Each path below is one point turned by a fixed rotation once a step. After each direction that follows a path, write how fast that rotation turns it, in deg/step (0 if it stays still).
Each turn is a multiple of 5 degrees from 10 to 175, or 0.
Each row of a path follows its step; steps can be skipped.
path 1
step 0: [ -3  -2 -19 -24  11   5  11 -15   4 -17  15  19  -6   0  -4   4  -4  -9
 -13   9 -19 -18   7 -16  -3  -4   7  15 -12  -1   0   6]
step 1: [-24  -6  -5 -14  -2  -4 -14  16   8   3 -11  -3  -8   8 -19   4  -8  19
  -5 -12  10  -8  -1   8 -11  13  12 -17   4  22 -14   2]
step 2: [  7  -5   3   8  27  14   2   8  19 -11   1  21   7   3   2   6 -13 -10
   9  -6   1   4 -26  -7 -15  11 -11  17 -11  -5  -7   1]
step 3: [-12 -13   3  -5  -7  14  -1 -14   3  -7  -7   4 -20  -6  -1  14  10  -1
  -1  -4 -14 -16  20 -23  -9   7  13   0   3  12   5  28]
step 4: [-16   2 -11   3   6 -17  11  15  19   3   9   2 -10  22  -2  -8 -16   4
  -7  -1  -4  -2   5  16 -14  11 -11   4   6   4 -29   8]
step 5: [  0 -16  18   1  21  26  -4  13  23  -4 -11  15   3  -6  13   1   6   0
  -1   1   5  -6   0   2  -2   7  16  18   9  15  10 -11]
step 6: [-10   2  -9   1  -5   7   4   4  -5  -5   7   6  -5 -10  -7  -2   7  -3
  -4   7  -9   8  20 -11 -41  17 -14  -2   2  -7   6  25]
step 7: [-19  -7  -3  -4  19 -10   7  14  17 -15 -13  -9  -7  20  18   2  -6  25
  -1  -5  -9   4  18   6  13  -1   0  12  -8   0  -3   5]
step 8: [  5   1   7 -13  13  14   1  11   6 -13   6  29  17  -9 -15 -20   7   0
 -23  16  -5  -7   3  -1 -12  -3  12   5   4  11  -9  -2]
step 9: [-26 -11  -9 -14   7  15  -7   0  -3  -7  -1  -9   1   0  -8  24  -6  12
  11  -4   2  10  14   2 -27  14 -12  -6  -9   6  12  -8]
[ -1  -5   1   0  -5   4   3   3  -1   6   9   2  -3   2  -5   2   0   5
  -5  -4   2  10   2   1  -1   0  -2 -11   1   2   0   5] => 140
[ -2 -10   9  -1  -1   5  -4  -3  -2   0  -5  -2   5  -4   1   3  -5  -9
  -2   7   2   5  -3   1  -5  -1  -5   1  -2  -2   0   2] => 110
[ 3  1 -7  0  1  2 -5  8 -1  4 -2  0 -2 -5  2  0 -1  0  1 -4  8  2 -6 -1
 -6  8  1  0  0 -3 11 -2] => 95
[ 2 -2  2  6 -3  0  0 -4  6  6  1  1 -9  2  0  5 -3 -8  4 -5  2 -7 -7 -2
  0  4  1  1  4  4 -6  5] => 35
[ 7  3  3 -1 -5 -4 -6  3 -2  0 -3  4  1  3 -5  5  6  8 -3  6  1 -1 -3 -1
 -5  1 -3  2  8 -4 -6  4] => 160
path 2
step 0: [  0  -6   9  -6   9   6   6  19  15 -20  -6  11  -1  10   5   0 -15  17
   8   9  -4  -1   2 -16   9 -25  -3   9  10  12  -3 -17]
step 1: [-17 -12   4  -6  13  22  20  10  16  -4 -11  -5  -8 -14   8 -12 -14   4
   6  -5   8   3   0  14  -5  -4   6  16 -12  16  -2  -2]
step 2: [  0   3  16   0 -12  12  13  15   8  -4 -28   2  11  -6   6 -13   1  -2
  -9  -5  -1  20   4  10  -4 -15   8 -13   2   2 -18 -15]
step 3: [  4 -21   2   2   9  -9  17   3  16 -18  -6  -4   2  -2  12  -8   4  20
  -1   8  15   6   0  -6  13 -22   7  -7   7   2   3 -21]
step 4: [ -7 -18  -8  -3  16  15  21   0   5  -5 -20  -1 -10  -4  -3  -6  -5   5
   3  -7  22  20   9  17 -12   4   0   2  -1  -6  16  -7]
step 5: [-13   2   5  10  -8  12  11  15   0  -6 -21   9   2   6   8  11   7  11
  -8  -1  -5  28  18   2  -5 -17  -9 -13  13 -11  -1  -4]
step 6: [-20 -17  12   3   5  -7  11   3  12 -23  -1  -2 -10 -10  17  13  -6  19
 -19   7  13   5  -3 -10   6  -9  -2   0   7  -1  13   2]
step 7: [ -8 -20   8  -5  -9   4   9   0  -1  -5 -20  -3 -28 -18  -7   2  -6   1
 -12  -6  14  16   6   5 -24   9  -7  -2  -3   5   0  -2]
step 8: [  4 -13   7   6 -21  -2   6   4  -8   2  -9   0  -8  -5  12   4  22  19
 -12   3  -3  19  18   2   1 -18  -7 -20  -2  10  -7   7]
step 9: [  3 -19   7  -7   1 -13  -4  -1  -1 -11  -2   1  -6  -3   9   2  -1  16
 -15   0  30  11  -1   1  12  -3   6 -13  -3   3  25  18]
[  0 -10   0   2   0   5  -1  -1   2  -1   8   7   2   4   3  -1   7   4
  -6   1  -3  -5   2  -8   9  -5   0   2   0  -1  -2  -2] => 130
[ 2 -1  6  9 -1 11  5 -3  1  7  0  4 -1 -6 -3  6  6 -6  7 -2 -1  3  0  2
  2  2  1 -2  2  2 -2  2] => 120
[-10   2   7   1  -5   2   0   3   4  -3   2  -1  -4  -6   2   4  -6  -3
  -6   1  -7  -5  -3  -3  -5   1  -2   6  -1   4  -7   1] => 65
path 3
step 0: [  2 -29   5  -1 -17   1  -3  -8  -4  -9 -30  -6   3  -2  16   7  -9 -15
   9 -11   0  10  14  11   2   4  -2  17  -5  -9  -5  11]
step 1: [  4   7   6   4 -14 -30   3   1 -25  12  -3   3  17  -1   7  -4   7  20
   5 -13 -12 -10   6  15  -1   2 -11  -5   4  14  13  -6]
step 2: [  0  -5  15   3 -23 -10 -13   1 -13 -10   1   3   2   9   1  14 -25 -16
  -7  -4  13  -7  14  -6  19  -7  13  15   5 -12   4   8]
step 3: [ -1 -15   1 -10  -3 -11 -11   3  -3  10  -9 -16   5   1  12   8 -15  26
  26  -4   0  -5  14  21 -18  -2  -9   2   6   3  -1   3]
step 4: [ -7   0   7  21 -16 -11  -6 -17 -17   5  -1  -3  11  12 -22  -8   1  -3
  -9  -4   2 -34  13   1   5  -9   5   8   2   4   1   6]
step 5: [  3   0  -2 -12  -3  -6  -6  19   3  -8  -8   9  -1  11   3   3 -18   4
  19  15   6   1  31   0 -12 -16   6  15  15   0  16   6]
step 6: [ 15  -8   8  12   4   0 -10  -5  -7   8 -10 -19  -3 -10 -22  22  -1  18
   2  -1  -3 -29   8   4  -9  -2   9  -9  -5  12   2   8]
step 7: [-13   1  -9 -13   5   0  -4   0  -5   0 -23   4   2  19  -5 -14  -5 -23
  11   5 -14 -22  14  -2   2 -24  11   1   2  -4   9  -1]
step 8: [ 20   8   1   0   0  -7   4 -18   5 -16 -15   0  -5 -18  -4  19  10  13
  12  10   1  -5  30  -2 -13   4   9  -3   4   2  15  -8]
step 9: [ 11  -7  15   0  -3   4  -5  14  -1  -5 -16  -2   2   1   3  -5   0 -21
   6  -8 -19 -26  -1   2   5  -5  11 -20 -14  11  12  22]
[-2 -7  5 -3 -1  5 -1  6  0  3 -2  4 -4  5  4 -7  2 -7 -5  0  2  2  5  6
 -1 -3  6  0 -8 -6  0  4] => 160
[ 1 -2 -2  2 -5 -1 -5 -1 -5  2  6 -1  0  2  6  5 10  2  1  9 -6 -1 -4  4
 -3 -1  5 -4 -2  7 -4  3] => 140
[ 4  3  3  6 -5 -3  5  2  2 -6  0  8  4  1  0 -7  9  0 -2  1  1  3  7 -2
 -3  3 -3  4  2  6  5  3] => 100
path 4
step 0: [  7  -7  -7   9  27  15 -19  11  -8  -1  19 -11  13   2   0   3  17   2
 -10  20   6  14 -17  12 -10  12  27  -3  -5  17  17  -2]
step 1: [-10 -12  -7  -2   3  -3  -8   6  13   0  10  -9   5  11 -20 -20   9  -5
   5  11  14  19 -20   7 -27   6  15  20 -11  13   5 -28]
step 2: [ -9   0  10  -4  -9 -10  -8   8  -1   4  15 -31  -1  -3 -15 -31  -1   3
  -6   3  -8  -6 -14   4 -35  -5 -13  -3   4  10  22 -12]
step 3: [ 10  -6  19  15   4   4 -10   4 -18   8   7 -29 -15 -22  -4   2   2 -18
 -14  12 -16  14  -3  11 -20   0   5 -14  -5  12  23 -10]
step 4: [ -7 -15   6  13  13   9 -23  16  -2   6  -4  -6  -5   7   2  -7  16 -19
 -13  26 -20   9 -16   5 -14   8  28  -8  -9  -3  -8 -18]
step 5: [  1   0  -7 -10   9  -3 -14   7   6 -14   4  -5  11  10  -8 -22  23   8
  -8  29  -1  -4 -29  12 -23  13  19   1  -4   4  18   4]
step 6: [ -7  -6   8   1 -12 -15  -5  -8  -1  -7   9 -29   5 -13 -23  -5  13  -3
  -1   7  16  12 -21  20 -19   1   8  17 -16   4  26 -11]
step 7: [-20 -18  21  12   2 -21 -18  10 -14  10  16 -36  -1  -1  -3  -7   2   0
  -7  -1 -19   8 -10   0 -18 -14   3   5  -3   3   4 -15]
step 8: [ 15 -18   6   9  18  -1 -14  13 -17   3   0  -8  -5   2   3  -7   9  -1
  -1  21 -26  14  -9  -5 -31 -11  15 -13   2  20  17   7]
step 9: [ -3 -14   3  -3  -9  15 -13   5   3 -12 -16   1   0  -1 -10 -10  16 -20
   4  36   0  12 -17   5 -28  -2  15  -6 -25   9   5  -8]
[-1 -2  1  1 -4 -3 -7 -5 -9  7 -4 -1 -9  3  0  1  0 -4 -6  1 -1  1  3 -2
  4 -5  0 -3  9  7  1  2] => 80
[ 4  1  2  7  3 -5 -5  6  5  1  5 -4 -2  1 -4 13 -6 -3 -3 -3 -2 -2 -2  2
  0 -2 -2 -5 -3 -1 -3  4] => 90
[ -7   2  -3  -1  -2   5  -1   3   0  -2   3   0   2   2  -1   9   1   8
  -2  -3   1   5   1  -3  -4 -12   6   5   4  -1   5   0] => 55
